Look-ups in named tables: a row name and a column name give one cell, copied from the table.

Zol =
        Lil  Vud  Mit  Sagoro  Lop  Funeri  Tuf  Sudi  Dovudo  Lel
Tolo    141  233  214     208  151      37  102    70     143  149
Pena    116  124  137     141  165      85   97    89     116  164
Tasut    86  208  191     181  137     151  109   131      89  136
Zeraf    70  116  127     126  152     179  103   140      71  153
Zipizi  119  142  149     151  163      78   98    86     119  163
Dugi     87  116  128     129  160     141  100   119      86  161
Dak     106   47   85      96  173     108   93    97     106  173
Rap      78  173  165     159  150     157  105   130      78  150

Tasut, Lil: 86
Pena, Sagoro: 141
Dugi, Sudi: 119
Dugi, Sagoro: 129
Zipizi, Sudi: 86
Tasut, Vud: 208
Which row has the largest Sagoro? Tolo

Tet:
,Zivute,Mobilan,Zomuvab,Les,Mulaleb,Voduba,Retelut,Fevov,Kivufak,Kam
Bol,183,168,184,169,180,193,172,178,183,183
Kufe,127,199,137,235,180,28,151,174,130,165
Morer,187,186,186,170,184,196,186,189,182,182
Kureni,182,186,182,168,186,190,198,188,174,178
Memufo,176,178,180,158,185,195,217,182,166,172
Lib,189,180,186,175,180,196,168,184,189,185
Vafi,178,175,180,166,183,188,195,180,172,177
Goz,180,166,182,164,180,194,186,176,177,179
Mapabip,179,177,181,167,187,185,190,185,172,180
Rupi,180,177,181,168,182,189,190,181,175,178
Vulumil,187,174,185,178,178,189,155,180,190,186
Lelo,190,186,187,180,182,190,161,189,190,187
Daduli,186,178,184,173,180,193,173,182,185,183
Dodav,186,179,184,175,180,191,169,182,186,184

What is the Les of Kureni in Tet?
168
What is the Mulaleb of Dodav in Tet?
180
What is the Retelut of Lelo in Tet?
161
What is the Kivufak of Mapabip in Tet?
172
What is the Kam of Kureni in Tet?
178
What is the Fevov of Lelo in Tet?
189
What is the Kam of Kufe in Tet?
165
Which row has the largest Zomuvab? Lelo

Nuz.csv
,Sivul,Tobu,Zol
Miv,0.25,6.77,5.40
Tez,0.25,6.77,6.69
Ran,2.71,6.04,3.72
Dab,2.71,6.04,4.82
Mag,2.71,6.04,5.09
Lonapel,4.48,5.51,4.81
Tamotus,4.48,5.51,4.31
Firof,4.48,5.51,2.88
Filokem,4.48,5.51,4.37
Dakov,0.25,6.77,5.15
Vodabu,0.25,6.77,4.27
Mus,2.71,6.04,7.98

Tobu of Dakov is 6.77
Sivul of Mag is 2.71
Sivul of Mus is 2.71
Sivul of Dab is 2.71
Zol of Lonapel is 4.81
Sivul of Lonapel is 4.48
Tobu of Vodabu is 6.77
Sivul of Tez is 0.25
Zol of Ran is 3.72
Zol of Vodabu is 4.27
Sivul of Miv is 0.25
Tobu of Tez is 6.77
Zol of Firof is 2.88
Zol of Mus is 7.98
Zol of Mag is 5.09
Tobu of Dab is 6.04
Zol of Dakov is 5.15
Tobu of Firof is 5.51
Sivul of Dakov is 0.25
Which row has the largest Zol? Mus

Pidokad:
|  | Lamu | Reb | Febe |
|---|---|---|---|
| Roz | -13686 | -65485 | -38340 |
| Gal | -51510 | -65459 | -61060 |
| Safazod | -29165 | -3762 | 58812 |
| Kos | -36479 | -40532 | -72408 |
| Penona | -21505 | -52894 | -50661 |
| Pum | -6290 | -90451 | -20152 |
| Mev | -60495 | -35557 | -86843 |
| Buze | -27149 | -75500 | -35811 |
| Ravuk | -39727 | -84267 | -42241 |
| Punik | -19680 | -67503 | -37192 |
| Rafis | -33780 | -66022 | -46500 |
| Lal | -71328 | -37027 | -86237 |
| Kudilaf | -60919 | -16103 | -96856 |
| Safa | -54139 | -45105 | -74937 |

Penona, Lamu -> -21505
Safazod, Reb -> -3762
Gal, Lamu -> -51510
Safazod, Febe -> 58812
Pum, Febe -> -20152
Rafis, Reb -> -66022
Buze, Reb -> -75500
Punik, Febe -> -37192

Vulo:
,Teseba,Fus,Buzi,Seg,Dela,Ziz,Pegubi
Nul,4.7,7.6,3.1,2.5,6.7,5.1,3.5
Sosuf,6.5,3.3,6.5,4.9,5.9,3.4,6.6
Fanuf,4.2,7.3,3.5,3.3,5.4,5.7,3.3
Zisu,5.6,4.1,7.9,3.1,7.7,4.0,4.9
Mifule,5.8,6.5,4.1,1.9,7.4,3.8,4.4

What is the Dela of Mifule in Vulo?
7.4
What is the Teseba of Fanuf in Vulo?
4.2
What is the Seg of Nul in Vulo?
2.5
What is the Pegubi of Sosuf in Vulo?
6.6
What is the Teseba of Mifule in Vulo?
5.8
What is the Fus of Mifule in Vulo?
6.5
What is the Dela of Zisu in Vulo?
7.7
What is the Dela of Fanuf in Vulo?
5.4
Row with the largest Buzi: Zisu

Table Dib
,Vosoman,Lik,Rekupi,Zaf,Kom,Banob,Gakedek,Dotak
Tep,-15,8,25,6,-14,-15,11,4
Dufu,-56,-4,22,50,-49,-48,57,50
Farave,42,22,32,-57,30,33,-46,-52
Nef,-11,10,26,2,-12,-12,7,3
Tekeg,-48,-7,25,38,-40,-38,52,38
Lilimif,-61,-9,23,53,-50,-49,64,51
Mene,1,8,29,-14,-1,1,-1,-12
Gunegu,-2,15,25,-7,-5,-7,-5,-8
Nem,34,26,28,-45,23,21,-44,-43
Zuli,-7,11,26,-2,-9,-9,3,-2
Dasafo,-8,7,28,-3,-9,-7,8,-1

Nem, Zaf -> -45
Tep, Vosoman -> -15
Lilimif, Vosoman -> -61
Gunegu, Rekupi -> 25
Dufu, Rekupi -> 22
Gunegu, Gakedek -> -5
Gunegu, Zaf -> -7
Nef, Rekupi -> 26
Nef, Zaf -> 2
Dufu, Banob -> -48
Tep, Zaf -> 6
Nef, Vosoman -> -11
Tep, Banob -> -15
Zuli, Vosoman -> -7
Mene, Zaf -> -14
Gunegu, Lik -> 15

